X: several groups of rows, each row roughly a mix of its group's hidden directions; some rows fit no group:
X (111 x 10):
[[ 1.75  1.23  0.97 -2.76 -2.35 -3.12 -3.59 -0.90 -2.07 -1.52]
 [ 1.17  2.46 -2.68  2.32 -1.19 -3.47  0.99  0.89 -3.61 -0.72]
 [-4.54  2.95 -0.13  0.06 -1.54 -1.78  0.68 -0.59 -0.78 -3.53]
 [-1.85  5.70  2.10  0.02 -0.64 -0.61  1.52  1.67  1.24 -0.95]
 [-2.33 -0.62 -1.47 -2.94  3.50  3.61  1.72 -0.86  1.62  0.63]
 [ 1.93 -0.76 -1.75  1.39  2.50 -1.31 -2.67  4.63  1.58  0.56]
 [-2.38 -0.02 -3.61  0.44  1.93  0.45 -0.83  1.57  3.55 -3.18]
 [ 0.81 -0.92 -0.04 -2.20 -3.67 -0.33  4.96 -1.62  0.49 -1.11]
 [ 5.97  0.19 -0.59  1.85 -0.09  0.96 -0.53  0.09 -1.88  2.12]
 [-2.54 -0.13 -2.19 -4.36  2.16  1.95  2.43  0.67 -1.82  0.56]
 [-2.87  2.31 -0.89  1.18  2.46  2.38 -4.17  0.05 -1.07  1.62]
 [ 3.26  2.05 -1.46 -1.32 -1.89  1.32  4.22  2.09 -0.26  1.56]
 [-1.60 -2.63  0.34 -0.69 -3.94  2.31 -1.57  3.65 -1.23 -0.67]
 [-0.99  4.50 -3.05  0.99  2.12 -2.18  1.88 -1.49  1.37 -0.62]
 [-2.79 -0.12  2.18  0.24 -3.33  0.82 -0.16  3.90 -2.78 -1.15]
 [-1.94 -0.52 -3.96  0.35  0.30 -2.92 -0.70  3.16  2.22 -2.19]
 [-1.08  0.14  3.01  2.62  0.84 -3.29  1.64  1.83 -0.08 -3.75]
 [-0.16 -1.30  3.87  1.55  1.62  0.71 -0.64  1.73  4.78 -0.49]
 [ 3.17  0.43  3.45 -1.08 -3.96 -1.91 -0.69 -2.17 -0.83 -0.52]
 [-4.73  1.77 -0.57 -1.03 -1.74  0.70  0.41 -3.24 -1.17 -2.50]
 [-0.47 -1.20  0.54 -2.68 -1.62  2.41  3.86 -2.03 -1.28  3.23]
 [ 3.81  3.11  1.22  3.40 -2.55 -0.11 -1.47  0.02  1.21  1.14]
 [ 4.08  2.70  3.13  2.68 -0.16  0.78 -0.58 -1.78 -0.28 -1.89]
 [-2.32  0.06 -0.07  0.47  4.38 -0.25 -4.71 -0.03 -1.12 -0.61]
 [ 0.00  3.77 -1.84  1.52 -3.02 -1.45  0.15 -1.50  1.85 -3.45]
 [ 0.89 -1.03 -0.96  4.33  1.42  2.37  0.24  1.41 -4.05  1.05]
 [-0.92 -0.12 -5.77  1.32  0.19  0.64  0.15  2.98 -0.61  1.76]
 [ 0.07 -0.32  2.19 -3.43  2.91 -1.33  4.02  2.01 -0.92  0.85]
 [-0.47 -1.70 -0.10 -2.12  2.98 -3.34 -1.29 -0.34  0.05 -4.38]
 [-5.04  2.05  0.59  1.20 -1.04  1.07  0.32  1.54  2.40 -2.62]
 [ 3.43  1.00  1.17  1.36 -1.44 -4.00  0.31 -0.45 -3.62 -1.14]
 [ 4.29 -0.12  3.16  0.61  2.06 -1.02  0.77 -2.63 -1.85  1.93]
 [-1.25 -0.10 -1.46 -5.52 -0.83  3.06 -0.64 -0.71  1.84  0.41]
 [-1.50  2.63 -0.10  3.75 -1.56  2.51  1.71  1.05 -3.27  1.38]
 [ 3.82  2.05 -0.29  0.15  2.19  1.78  1.05  1.80 -2.85  3.07]
 [-2.74  3.36  0.39 -1.10  3.65 -0.36  2.21 -3.11 -0.28  0.70]
 [ 4.79 -0.35 -2.21  2.54 -1.63  1.38  1.59  0.28 -2.65 -0.42]
 [ 0.80 -2.38 -5.61  0.56  1.58 -1.99 -1.84 -0.05 -0.64 -0.61]
 [ 0.71  4.88 -1.65 -2.46  1.49  1.06  1.69 -1.29  2.32  1.54]
 [-1.93 -0.19  3.62 -4.27  0.52  3.04 -0.43 -0.52  1.31  1.37]
 [-2.96  1.87  2.30  3.27  0.11 -2.75  0.85 -0.79 -0.19 -3.39]
 [-1.67  1.09  2.03 -0.52  4.95 -2.20  2.06  0.45 -1.78  1.84]
 [ 2.21 -4.55 -2.16 -1.00  0.44 -2.29 -1.20 -0.88  0.50 -3.10]
 [ 1.56  2.23  2.64 -4.05 -0.45 -0.05  2.31 -3.03 -0.60  1.69]
 [-3.85 -0.93 -0.31  2.04  1.10  0.48 -4.52  2.22 -0.36 -1.35]
 [-2.72 -0.85  1.18 -0.87  1.11 -4.23 -2.56 -2.88 -0.28 -2.11]
 [-1.72  1.94 -2.00  3.78 -1.42 -0.65  1.24  2.76 -3.47 -0.34]
 [ 2.97 -2.32  2.10 -1.58 -0.09 -0.13 -1.41 -2.57  0.88  4.26]
 [ 2.22 -0.92  4.32  1.01 -0.84 -3.14  1.36  1.41  2.69  1.30]
 [-0.61 -0.06  1.54 -2.88  2.22  1.18  3.30 -2.07 -3.95  0.73]
 [-0.50  1.26  1.53  2.35  1.35  0.55  3.47 -0.38  3.92 -3.06]
 [-3.09  0.41 -4.37 -2.19  0.50  2.95 -2.15 -0.10 -1.04 -0.70]
 [ 1.38 -3.30  2.30  1.88  0.19  0.10 -0.81  4.93 -0.66  1.27]
 [ 0.53 -0.40 -0.08 -3.30  1.10 -2.19 -1.17  0.22  4.61 -2.95]
 [-0.79  4.06  0.25  0.53 -2.97  0.37 -1.26 -1.40 -2.61 -3.45]
 [-6.43  0.84 -0.60 -0.72  1.30  1.36  0.66  1.11 -0.24 -0.75]
 [ 2.31  3.11 -0.47 -3.02  2.59  0.80  2.75  1.12 -2.80  0.62]
 [-1.64 -0.89 -0.92 -2.43 -1.47  2.30  4.05  1.69  0.78  3.34]
 [-0.01 -2.86  1.65 -0.66  2.94 -2.80 -2.12 -2.48 -1.18 -2.98]
 [-0.17 -0.87  1.14 -2.88 -3.24 -0.04 -0.71  3.29 -4.06  0.13]
 [-3.63 -1.58  2.14  2.55  2.60  3.22  0.05 -0.12  1.96 -0.98]
 [-1.32  2.57  0.83  4.08  0.66  1.41  1.90 -1.73 -3.41 -1.53]
 [-1.50  3.35 -2.97 -1.63 -1.35  2.16  1.36 -2.76 -2.63  0.94]
 [-0.31 -1.26 -0.65 -2.99  1.18  3.26  3.11  0.10  2.02  3.44]
 [ 2.93 -2.33 -0.23  2.91 -1.11  1.35  3.36  0.02 -3.39  0.58]
 [-1.11  1.42  1.85  0.46 -5.09  3.86  0.04 -0.88 -0.54  0.00]
 [ 2.40  0.00  0.98 -1.88 -2.97  4.05 -0.30 -2.21 -2.07  1.99]
 [-1.25 -2.87 -0.71 -1.16  4.08 -2.56 -1.73  2.05  0.26 -2.56]
 [ 2.89  1.90 -1.57 -4.10  1.09 -2.89  0.35  2.50  0.32  1.22]
 [-2.73 -0.54 -2.64  1.25  3.26  2.76  2.15  2.10  1.98  1.13]
 [ 4.33 -1.99  1.89  2.30  1.59 -2.50  0.08 -0.55 -2.50  1.34]
 [-0.49  0.46 -1.43 -2.08  1.33 -0.96 -0.83 -2.11  5.52 -1.89]
 [-0.69 -1.44 -5.25  3.55  0.98  0.80  1.00  1.69  0.21  0.71]
 [-1.87  2.48 -2.86 -2.04 -2.56  2.40  1.36 -2.75 -1.02 -2.00]
 [ 3.49  0.59  2.14  1.03 -2.02 -0.97  2.40 -2.75 -3.17  1.47]
 [ 0.10  0.06  1.23  0.90  3.61 -2.66 -1.86 -0.73 -2.11 -4.22]
 [ 2.09  0.46 -2.12  0.76 -1.15  1.72 -1.08 -0.79  5.68 -0.81]
 [ 0.67 -0.87 -2.75  0.96  3.72 -2.47  0.98 -3.26 -2.37  1.38]
 [-3.20 -1.55 -0.23 -4.93 -0.12  2.71 -1.07  0.64  1.64  0.33]
 [-3.08 -2.88  0.37  0.93 -3.66  0.14 -1.88  0.70 -0.17 -3.54]
 [ 0.92 -0.11 -1.75  1.17  1.79  2.25 -4.44  0.75 -0.21  3.85]
 [ 1.88  0.15  5.15 -1.36 -1.92  0.16  0.76 -3.09 -1.50  0.82]
 [ 1.02 -1.25  0.77  0.49 -1.45 -3.97 -0.59  4.35 -2.55 -1.28]
 [ 4.28  1.34  0.12 -0.63 -2.25  2.82 -0.08  2.85  0.26  2.64]
 [-2.19  2.11  4.30 -0.76  0.11  3.79  1.86 -0.94 -0.82  1.02]
 [-2.09  0.64 -1.44 -4.87 -0.28  1.01 -3.02  1.07  2.24 -1.30]
 [-0.97  2.11 -0.94  0.10  2.85 -1.77 -1.83 -1.85 -3.87 -3.07]
 [-0.92 -0.69 -1.00 -0.75 -2.30  2.66 -1.54  2.77  4.72 -1.09]
 [ 3.98 -3.04  0.47  2.49 -1.43 -2.92 -0.50  0.63  1.56 -1.86]
 [-1.35 -1.75 -0.28 -0.73  2.90  3.75 -3.46  1.21  2.62  0.70]
 [-1.28 -1.77  1.69  2.49  4.39 -1.52  0.12  1.73  3.21  0.02]
 [-0.42 -0.43 -0.93 -2.54  4.20 -1.40 -0.18 -0.84  4.54  0.27]
 [ 4.51  0.07 -0.73 -1.80 -1.59 -0.17 -0.07 -4.29 -1.49 -1.19]
 [ 2.58 -1.26  1.53 -2.18 -2.22 -3.78 -3.51 -0.56  0.46 -1.13]
 [-0.21  4.48 -1.55  0.80 -0.86 -0.53  1.46 -0.92  0.35 -4.63]
 [-3.42  3.96  2.48 -1.60 -0.44  0.45 -1.43 -3.11  0.70  0.25]
 [ 0.31  0.78 -4.90 -3.36  1.59 -0.22  1.62  1.82  1.74  1.10]
 [-4.23  3.04  0.07  0.43 -1.07  2.72 -2.38  1.31 -1.36 -1.90]
 [-1.97  1.45  1.01 -0.36  1.21 -0.85 -1.93  4.58 -2.22  3.12]
 [ 3.75  1.57 -1.42  2.24  1.14  0.47 -4.45  1.20  0.13  1.53]
 [-0.54  3.11  0.95  1.53  4.32 -1.58  3.23  0.41  0.17 -1.92]
 [ 0.01  0.51  0.46  0.95 -4.49  1.60  0.57 -4.91 -0.42 -0.20]
 [-1.75  2.72  1.14 -1.95  1.47  0.05  0.23  4.65 -0.45  3.03]
 [ 1.42 -2.14 -0.85  3.26  2.86 -0.38 -4.50  1.24 -0.82  0.18]
 [ 4.20 -1.33  0.32  2.85 -1.52 -1.90  3.16 -2.25 -0.16  0.39]
 [-1.44  0.13 -0.46 -5.08  4.04 -0.71 -1.43  0.75  1.03 -0.05]
 [ 2.21  3.83  0.94  0.03 -1.47 -1.24  2.68 -0.20 -3.85  1.60]
 [ 3.68 -0.27 -0.82  1.01  4.48 -2.51  0.85 -0.82  0.48  2.33]
 [-2.20  2.65 -0.18 -3.66  2.40  2.41  1.69 -1.24  1.71 -2.12]
 [-2.55  0.07 -2.77  1.78 -3.61  0.66 -0.38  3.48 -2.05 -1.23]
 [-0.91 -1.10  1.65 -0.35  3.66  3.16  0.38  1.15  3.34  2.80]]

which group is each row in? (one row of each group first):
[-0.14  0.96  2.23 -3.12  1.02 -1.56 -0.11  4.21  2.67  2.18]	G
[ 1.83 -2.12  2.90 -3.69  1.19 -2.47 -0.28 -3.27  0.63  0.37]	P
[ 1.86 -1.13  1.98  3.04 -2.43 -1.43 -0.63  4.37 -1.55 -0.97]	U

[ 2.11  1.53  0.18  3.47 -2.33 -0.05  4.53  0.12  1.89 -0.52]	G
[-0.32  0.82 -1.05 -3.72 -3.52  1.72  3.07 -2.40  0.94  1.26]	P
[-1.83 -2.75 -0.25 -2.96  2.13  0.73 -3.78 -2.19  0.94 -1.97]	G
[-2.43  0.52  2.07 -0.58 -3.18  3.19 -0.64  3.68  1.67 -0.93]	U
[-4.24 -1.36 -2.06 -2.24 -0.12 -0.65  2.36  1.17  0.89 -3.38]	P
[ 0.77 -0.06 -2.04  0.35 -1.32  0.63  3.50  5.07  1.34  1.37]	P
[-2.90  2.94  0.60 -3.09  2.29  3.48  1.68  0.06 -0.85  0.95]	G
[ 1.54  1.03 -2.03  3.55 -0.84 -1.46  0.44 -4.66 -1.26 -1.47]	U
[-2.98  1.29 -2.47  4.33 -1.10  2.75  0.13  1.38 -0.03 -1.62]	G
[ 3.84  2.06  0.62 -0.18  2.82 -3.87  1.34  0.51 -1.31  1.61]	U
[-5.65 -0.65  1.82  1.33 -0.16 -1.42 -0.09  0.72  1.87 -2.28]	P
